Read these off the row that follows.
1) What is the entry just left of -3.56?
2) What is the entry at the centre?
3) What is the entry just left of -1.55?
[ 0.83 -0.51 -3.56 -1.55 -4.54  4.55 -3.21]
1) -0.51
2) -1.55
3) -3.56

Questions about the row below.
1) Find the entry just right of -53.665.
2) Find the entry just left of 92.929.
3) Find the first entry.
4) Find the second entry from the left.
5) Find the 3rd entry.
6) Find the second entry from the right.
7) Find the 1st entry from the right.
8) Find the third largest entry.
array([ 138.904,  -55.367, -129.397,  -86.107,   12.694,  118.467,
         55.713,  166.515,  -53.665,    9.504,  110.804,   19.690,
         92.929,   65.038])
1) 9.504
2) 19.690
3) 138.904
4) -55.367
5) -129.397
6) 92.929
7) 65.038
8) 118.467

Questions about the matrix below.
1) The 4th entry in reading order?
2) The entry just left of the smallest entry?
3) The 3rd largest entry?
4) The smallest entry?
5) The 5th entry in reading order?
6) The entry just right of 1.17?
[[1.83, 3.85, 2.42, 0.59, 0.90], [1.48, 1.36, -2.79, 4.25, 0.90], [2.48, 2.62, 2.76, -4.75, 2.13], [-1.91, 0.30, -1.99, 4.39, -1.17], [0.14, 2.74, -0.26, 1.12, 3.78], [3.41, 0.92, -2.47, 1.17, 1.50], [1.60, 1.04, -2.74, 5.25, 2.81], [1.33, 4.45, 2.10, 0.03, 3.43], [5.57, -0.53, -1.06, 2.49, -0.73], [0.94, 0.99, -1.96, 4.38, -0.10], [1.20, 0.75, 3.02, -3.92, 0.84], [-0.48, -0.15, -0.92, -1.42, 2.79]]
1) 0.59
2) 2.76
3) 4.45
4) -4.75
5) 0.90
6) 1.50

Questions about the grid below.
1) Which number is the entry just left of -7.7?
2) Which number is the entry just left of -1.8?
3) Which number is the entry just left of 23.8?
array([[  4.5, -23.7,  19.5,   8.7, -13.9,  12.3,  12.7, -10.4,  -1.8,
         -7.7],
       [ 18.4, -19.0,   5.2,   2.8, -12.8, -14.4,  23.8,   2.2,   5.5,
         -4.9]])
1) -1.8
2) -10.4
3) -14.4

Questions about the array below.
1) Which number is the centre entry?
2) Which number is the entry just left of 0.26?
[[ 4.20  0.15  0.16 -0.01  0.80 -0.20 -2.15 -2.57  0.28 -0.76 -0.29 -0.16
  -0.30  0.92 -1.84]
 [ 1.03 -0.76  0.17  1.28 -0.23  1.75 -1.11  0.27 -0.15 -0.41 -1.99 -0.97
   0.59  0.69 -0.89]
 [-0.39 -0.76 -0.68 -0.68  1.38  1.27 -0.82  1.20 -1.20 -0.34 -1.07 -0.33
  -1.72  1.76 -0.17]
 [-0.99  1.83 -0.97  1.01  1.35 -1.70 -1.05  1.87 -0.66 -1.77 -1.23 -0.55
  -0.28  0.45 -1.14]
 [ 2.77  1.68 -0.85  0.17 -0.32 -0.94 -0.76 -1.18  0.98 -0.23 -2.00 -0.90
   0.78  0.26  0.05]
 [-0.45  0.42 -0.07  0.59  0.11 -0.31 -1.56  1.96 -0.30 -0.14 -0.64 -1.84
   0.76  0.16  0.08]
 [ 1.80  0.14  2.08  0.46 -0.45 -0.82 -1.64 -0.91 -0.81 -0.91  1.55  0.25
  -0.46  1.48 -0.81]
 [ 2.79 -0.30 -0.60 -0.36 -0.66 -0.01 -3.48 -1.45 -0.72  1.51 -0.73 -1.43
   1.88  0.93 -0.18]
 [ 0.33  0.42 -2.60  0.01 -0.09 -0.65 -1.87 -0.21  1.70 -0.07 -0.32 -0.53
   1.91 -1.69  0.64]]
1) -1.18
2) 0.78

Read these off the row that follows.
1) The entry just right of the smallest entry?
2) The entry just left of 0.134?
3) The entry just left of -0.009?
array([-0.042, -0.009, -0.146,  0.134])
1) 0.134
2) -0.146
3) -0.042

arr =
[[ 2.63  1.24  0.17  0.00  0.16  0.50  0.74 -0.88 -1.49 -0.31  0.06 -0.37]
 [ 0.19 -0.61  0.22  0.00 -0.34  0.31  0.00 -1.75 -0.76  1.41  0.49 -0.60]
 [-0.91 -3.90  1.59  0.00 -1.06  1.62  0.00  3.72  1.36 -1.11  0.00  3.51]
 [-2.32 -3.14  0.53  0.83 -1.47  1.38  0.71  2.48  1.31 -0.55 -0.23  2.98]
 [-0.62 -0.10  0.00  0.37  0.00 -0.03  0.00 -1.92 -0.97  1.25  0.22 -1.02]
 [ 1.15  1.43 -0.39  1.84 -0.63  0.00  0.85  1.16  0.00 -1.17 -0.08  0.76]
 [ 1.23  0.00 -0.90  0.49  0.80 -0.09  1.46 -4.85 -3.13  1.73  0.60 -2.98]
 [-3.56  0.00  0.00  0.00 -0.06 -1.14 -1.10  2.47  2.03  0.00  0.59  0.77]
 [-2.92 -3.10  0.00 -4.37  0.00 -1.96 -2.15 -1.52  1.71  1.39  0.73 -1.70]
 [-2.61 -3.48  0.54  0.00 -1.84  1.69  0.83  3.19  1.53 -0.31 -0.38  2.80]
 [ 1.41  0.00  0.00 -0.59  0.38 -0.12 -0.28 -0.26 -0.15 -0.63  0.05  0.00]
 [ 0.00  0.00  0.02 -0.74 -0.01 -0.33 -0.03 -1.16  0.00  1.72  0.93 -0.65]
 [ 0.32  0.15  0.06 -0.87  0.15  0.00 -0.18  0.00  0.12 -0.05  0.12  0.08]]
Rows and columns are numbered from 0.
Give the entry in row 1 and column 0.
Answer: 0.19
Give the entry at row 1, column 2.
Answer: 0.22
Give the entry directly above -1.70.
Answer: 0.77
Give the bottom-left entry.
Answer: 0.32
The entry in row 0 and column 1: 1.24
Give the entry just right of the smallest entry.
Answer: -3.13
The entry at row 2, column 0 -> -0.91
Give the entry at row 2, column 2.
Answer: 1.59
The entry in row 0 and column 0: 2.63
Give the entry directly below 3.51.
Answer: 2.98
Give the entry directly below the smallest entry.
Answer: 2.47
The bottom entry of the column that holds the smallest entry -> 0.00
The entry just right of the largest entry: 1.36
Give the bottom-right entry.
Answer: 0.08
Give the entry directly above the largest entry.
Answer: -1.75
The entry in row 1 and column 1: -0.61
Give the largest entry.
Answer: 3.72
Give the entry just left of 1.46.
Answer: -0.09
The entry just left of the smallest entry is 1.46
The smallest entry: -4.85
The top-right entry: -0.37
The entry in row 0 and column 2: 0.17
Give the entry directly below -3.90.
Answer: -3.14
The entry just left of the largest entry -> 0.00
The entry just left of -1.84: 0.00
Give the entry at row 2, column 1.
Answer: -3.90
The entry directly below 1.43: 0.00
The entry just right of 1.36 is -1.11
